Rotation paths and how fast each direction turns (degrees a step):
Each turn is a multiple of 5 degrees from 10 to 175, or 0.
Each row of a path follows its step; steps can be skipped.
path 1
step 0: [-48.0  21.7  19.4 -25.6   6.0  13.6  31.1   9.2   3.5  32.2 -17.1  -7.2
   8.4  21.5  21.5  17.9  33.3 -12.9 -23.8 -34.9   6.4 -13.7 -18.0  12.6
 -11.6   6.3 -24.1 -10.8 -24.9   9.8  20.0  -2.4  10.6 -19.4  63.8  -1.6
 -17.6 -14.7   5.7  14.7   5.6 -15.5 -11.6  -4.3  -1.0 -25.3 -14.1  17.8
  13.6  -3.8  -6.9  -5.5 -17.5  18.6 -14.3  21.8  -9.9   4.5 -50.7 -12.5
  24.8  -0.9  30.9  21.5 -26.1]
step 1: [ 15.4   6.9  20.6 -36.1   3.9  17.5  -2.1 -22.8 -15.6  38.0  19.7 -34.8
 -10.5 -14.9  26.1 -10.8  -7.9  12.3  49.9  -0.5   0.4 -29.6 -17.6  11.5
 -27.2  18.8   4.7  -2.5 -32.6  29.4  19.3   2.7 -14.0  -3.2  56.0  22.6
 -10.5 -16.9  -2.8  25.4  -0.8  14.7  23.2  14.0 -19.2 -26.1   4.3 -26.3
 -19.3  25.5   4.4  17.2  -9.8  31.2 -13.9   0.0  16.0  20.8 -10.8   0.5
 -20.6  20.3  23.7  11.3 -21.2]
step 3: [-21.6  29.5 -13.4 -38.0  41.8   1.1  14.4   0.3   7.3  19.6 -20.6  30.7
  -5.4  21.7  39.8  31.2  26.6  21.0  20.6  -0.3  12.1  -7.4 -17.9  22.7
  18.1 -20.9   3.5  25.5  13.7 -25.2  30.8  39.6 -12.0  17.2  -1.3  19.9
   3.5 -17.4   8.4 -20.5  11.7 -13.9  26.0   8.4 -26.0 -16.5  29.6  -8.8
  -2.8  15.5  -0.4 -18.9 -10.0  33.6  -7.7  20.9   7.8  -7.3 -42.4  14.9
  11.7  -4.3 -20.2  20.8 -17.8]
step 5: [ -2.5 -25.5  10.0 -12.6  -7.5   6.3 -25.5 -72.0 -15.6  -4.5  -7.7  -5.4
   9.6   5.7  38.4  -0.8  -2.2  -1.6  26.0 -10.5  -4.8 -30.9  -2.1  -0.6
  23.8  41.2   9.0   8.7  -1.7  21.1  40.2  24.6 -18.0  23.5   7.6   2.3
   8.6 -25.7  30.7 -27.9  17.7  14.6   0.7  14.9   3.7 -21.4  16.0  40.8
  15.3 -17.1  -3.3  17.1  26.1  19.9 -17.3   7.4 -13.2  -7.8 -20.2 -37.5
   3.6  12.0  28.3  10.7   5.5]
step 6: [ -8.7  26.8  30.4 -18.0  23.7   8.6   6.5 -36.0  21.0 -18.5   2.9  17.9
   4.0  42.3  38.3  -9.4  -9.6 -17.5  17.7 -10.8 -31.9 -15.9   6.9   2.0
  23.5 -12.4 -20.7  17.5  10.5  11.4  29.0 -29.8  34.1  11.3  26.1  17.8
  -9.3  -2.3  -4.7   0.9  18.7  37.8  -9.6 -15.1 -50.5 -12.4   7.7  16.5
 -14.9  20.0  -4.3   3.5  20.7  41.2  32.5  29.5  -3.6 -14.1 -25.2 -16.8
  21.6   2.9 -13.0   2.5  10.2]
step 7: [  4.1 -29.5  10.7 -23.0   8.4  12.5  30.2  14.8   2.9 -11.3   9.5  -9.2
   0.4  -4.6  27.4  -5.1  20.3  -1.5  35.2 -28.0  48.4  12.6 -26.3  20.6
  27.2 -15.7   5.4   7.3  -4.0  25.4  15.0 -11.4  -3.6  -6.8   7.4   2.4
 -21.4  -0.3  -6.3  27.8  39.2  15.2  -0.1 -30.6 -35.0 -38.7  25.4  10.8
  15.7  -0.8  22.3 -11.1   3.0  -4.4  12.8  42.8   9.1 -29.4 -53.1 -19.5
 -28.3  11.1   6.5  -2.8 -17.3]
step 9: [-50.0  19.4  16.7  -4.4  17.1  27.4 -11.3 -29.6  21.9  -7.5  17.1   7.0
  -3.0  36.0  19.7 -21.0   1.6 -17.6   0.4  -8.7  16.7 -16.8 -13.2 -10.0
  -4.3   2.0  17.5   4.9  -9.8  15.7  20.8 -23.6 -23.0  -3.8 -17.7  18.1
  -1.4  -4.8  16.4  10.9  35.6  10.0  15.1  26.2 -11.2 -47.0  15.1 -30.0
   1.3   3.1   4.9 -48.9   4.0  29.9 -31.9  19.0  13.9  30.5  -0.2 -28.3
  38.9  21.8  18.1  -2.0  18.5]
step 10: [-31.2 -10.8  33.1 -49.0  46.5 -23.2  43.5   4.7  -5.9  18.9   1.2   0.8
  -7.2  32.0  39.1   5.7  25.5  -9.8  -6.3  -7.3   1.3 -16.1   0.4   1.3
   5.9  12.1 -29.2   3.4  -7.7  35.3  15.1   8.0  22.8   7.1 -14.5  18.3
   7.6  12.9 -22.3  22.7  20.4   1.3   5.1   2.4 -11.8 -24.2 -24.3 -27.1
   0.5 -48.9  -9.8   1.9   1.9  34.1 -32.4  27.9  -5.9 -16.3 -10.2  -6.5
  -2.7  12.8  22.6 -16.5 -22.3]
step 11: [-18.7   1.5   0.9 -35.3 -13.5 -32.6  -8.9  -4.2 -22.0   4.4  -8.9  -3.4
 -37.6  28.6  -4.4   6.5  -5.0 -16.9  41.2 -20.7   6.4 -11.6  -1.4   6.4
 -15.7  -7.8   1.0  -3.7  -9.1  16.7  19.0  13.1   6.0 -17.8  45.8  22.1
  18.6  11.1   2.2  25.5  13.6  -0.6  43.3  12.7   0.6  -0.2  -9.4   7.5
  -1.2  15.2 -14.4 -20.0  -4.6  15.0  -2.2  26.4  -5.3  -4.4 -52.1 -35.3
 -10.6 -13.2  52.1  25.9 -45.3]
step 12: [-18.2  21.6  10.8 -16.1  -1.0  46.1   6.1 -14.0   6.7 -32.8  -8.6 -29.3
  -4.0  17.2  13.0  15.1  26.1 -14.2  16.5  18.0   0.7 -17.6  -3.0  20.2
 -32.2  23.4 -19.0  13.0 -22.6 -14.3  27.9  -7.0 -12.9  -1.9  79.7  -8.7
   7.9 -35.9  11.4   5.0   5.3   0.4   2.3   7.8   7.8   0.4  33.1  -7.9
 -18.9  -4.2  -8.4  -4.0  -0.1  28.1 -37.8  41.7   9.9   0.9 -21.0 -21.8
  -0.7  17.6  12.0 -12.2  -6.1]
step 13: [ -0.4  19.3 -11.7 -14.2  20.0  29.1  10.5 -18.8  20.1   6.9  23.0  10.5
   6.6  -5.5  38.9  39.5  -1.9  23.0  21.7  10.8  25.0 -50.3  -9.3   1.4
   7.7  16.5  -1.4  18.3 -26.9  11.9  29.9  15.8   6.4   2.3  30.7  44.5
   8.8 -13.6 -15.9  16.9  25.2   2.3  11.4  -4.4 -11.9 -29.8  -7.8 -28.0
  13.6 -11.7  -3.8   7.4   8.0  38.4  12.3 -28.4  28.6  21.6 -55.0   5.6
   9.8  -2.9  -7.6 -22.9  -8.8]
[  8.0  -2.2  -3.4  -0.6   5.6  -4.4  -1.5   6.4  -0.8   9.5   3.0  -7.7
  -3.6   4.1  -7.9   3.6   1.1  -0.6  -4.6   8.8   3.0 -11.1   7.8  -0.4
  10.8   7.7   2.4  -6.0  -5.2  -1.2   5.5   1.3   0.8  -6.6  -8.9  -0.7
  -3.7  -6.8   2.6   5.1   0.0   3.9  -1.5  -8.9  -7.1   6.1   2.7  -1.8
  -2.3  -1.0  -0.1  -0.7   8.9  -2.3  -2.6   3.2  -1.2   6.3  -7.0  -0.1
  -8.5  -1.7   7.7  -3.6   7.9] -> 125
[ -0.5  -4.2  -5.7  -0.5 -13.9  -3.1  -6.8   8.6  -0.5   3.0   2.0   0.6
   0.7  -5.6   6.4  -1.0   1.9   4.3   6.2  -4.1  -1.9  -6.1   4.9  -4.2
   9.0   0.4   4.0  -0.8  -5.2  -1.2   3.4   5.0 -13.6  12.8   2.5   2.2
  -5.1   2.0  -3.6  -0.4   7.1   3.5   9.8  -3.6  -1.5  -1.1   3.9 -10.9
   2.8  -1.0   8.0  -6.3   1.2  -3.7  -0.5   1.2  -1.9   1.3   4.4  -5.9
   5.4  -4.6  -3.6   8.5  -3.6] -> 175
[ -2.1  -1.8  -7.6   3.5  12.1  -7.9  -5.7   3.2   2.3   7.0  -7.9   4.8
   4.8   6.3   3.7   6.1  -6.6  -2.5 -13.8  -7.2  -1.9  -5.1   2.1  -0.2
  -0.6  -2.2   5.8   9.2  -6.5   5.9  -2.7  10.3  -3.9  -3.2   6.6   7.7
   1.5   4.7   0.3  -5.9  -2.5  -1.9   0.4  -1.9   4.7   2.9  -2.4   9.9
   5.2   1.2   1.7   5.6   3.7   0.6   7.4  -2.1   4.2   3.2  -2.9  -6.2
  -0.4  -0.1  -0.5   7.4  -3.0] -> 135
[  0.2   7.1   0.7  -6.6  -0.8   2.4   0.9   1.6  -1.4   4.6  -4.4  -6.0
  10.5  -1.7 -10.7  -2.0   1.8  -2.2  -3.0   6.2   7.3  15.1  10.4   5.1
  13.5  -2.5  -6.5   8.2  -2.6   5.3   3.7  -2.0   3.7  -1.0  -1.2   7.5
  -2.0   3.2   5.4  -0.5  -1.7   8.2   6.6   6.8  -2.0  -2.9  -5.9   1.2
   2.6  -6.1   0.4  -3.2   0.3   1.9  -1.3  -2.8   3.1  -4.0  -2.6   1.5
   1.9  -7.7  -6.9   3.5  -6.8] -> 100
[ -3.8  -4.3   7.4  -2.9   0.6   1.9   1.7 -11.0  -0.7  -3.8   7.0   3.4
  -3.2   0.9   0.1   1.5  -1.5   1.2  -0.3   2.2   1.2   9.9   9.3  -2.8
  -4.3  -2.9   1.4 -10.9 -18.5  -7.5   0.1   5.3  -2.5  -9.4   0.4   5.4
  -3.8  -5.1   5.4  -2.5  -4.1   3.5   4.6  -6.8   4.4   2.6   2.8  -1.8
   2.7  -4.9   4.5   1.8  -3.4  -1.5   3.0  -4.5  -8.0   0.9  -2.6  -0.8
   1.7  12.5  -7.1   5.3   0.8] -> 95
[  3.5   2.1   3.3  -4.5   1.5   6.4  -4.7  -4.6  -1.2  -6.7   4.4  -1.7
   2.5  -8.0 -14.5  -4.9  -2.0  -7.0   1.2  -7.7 -10.4  -1.5  -6.5   5.2
  -1.4   6.3   0.3   5.8  -9.7   1.6   7.6   8.7  -1.2   1.7  -0.8  -5.8
   4.7  -2.7   2.1   7.6  -0.2   3.7  -6.7   3.8   8.3   5.0   5.6  -2.7
   6.8   1.2   2.9  -0.6   2.1   3.7  -2.8  -0.4  10.9   3.9   5.8   0.1
  -2.4  -2.1   2.4   9.8   5.5] -> 100
[  8.4  -1.4   2.4   2.0   2.9   1.3   0.4 -10.2  -7.5  -3.2   4.8   2.9
   6.6  -5.8  -0.1  -0.9  -3.7  -7.4  -7.6   0.1  -2.4   1.5  -5.0   5.6
   9.6  -6.7  -1.4  -0.6   4.0  -2.4  -2.8  -6.6  -8.5   4.4  -4.3  -0.4
  -5.8   8.8   2.6  -6.7  14.4   5.5  -7.1  -5.8  -5.4  -1.0   7.8   3.7
   4.5   0.4  -5.7   0.0   3.6  -3.8  12.2  -0.2  -6.5  -6.3  -1.0  -3.1
  -0.1   2.4   2.4  -0.5   4.7] -> 35
[  3.9 -11.6  -0.2  -8.6  -3.6   0.4   0.7  -0.6  -6.2   5.9   3.8  -6.1
  -1.5  -9.7   0.6  -1.1  -6.9  -1.4   3.4  -6.0   2.5   4.6   2.2   4.5
  -7.1  -3.6   8.7  -4.5   6.0   9.0  -0.9   5.2  -0.3  -1.5   1.2   1.0
   3.7   2.2  -9.8   2.6  -1.0  -3.8   5.5   9.1  -8.1   1.8  -6.9  -3.3
   6.5 -10.6   0.5   6.1   0.9  -0.1   6.2  -4.5  -2.0  -0.7  -3.6  -2.6
 -14.6  -0.1   0.2  -3.6   5.8] -> 115
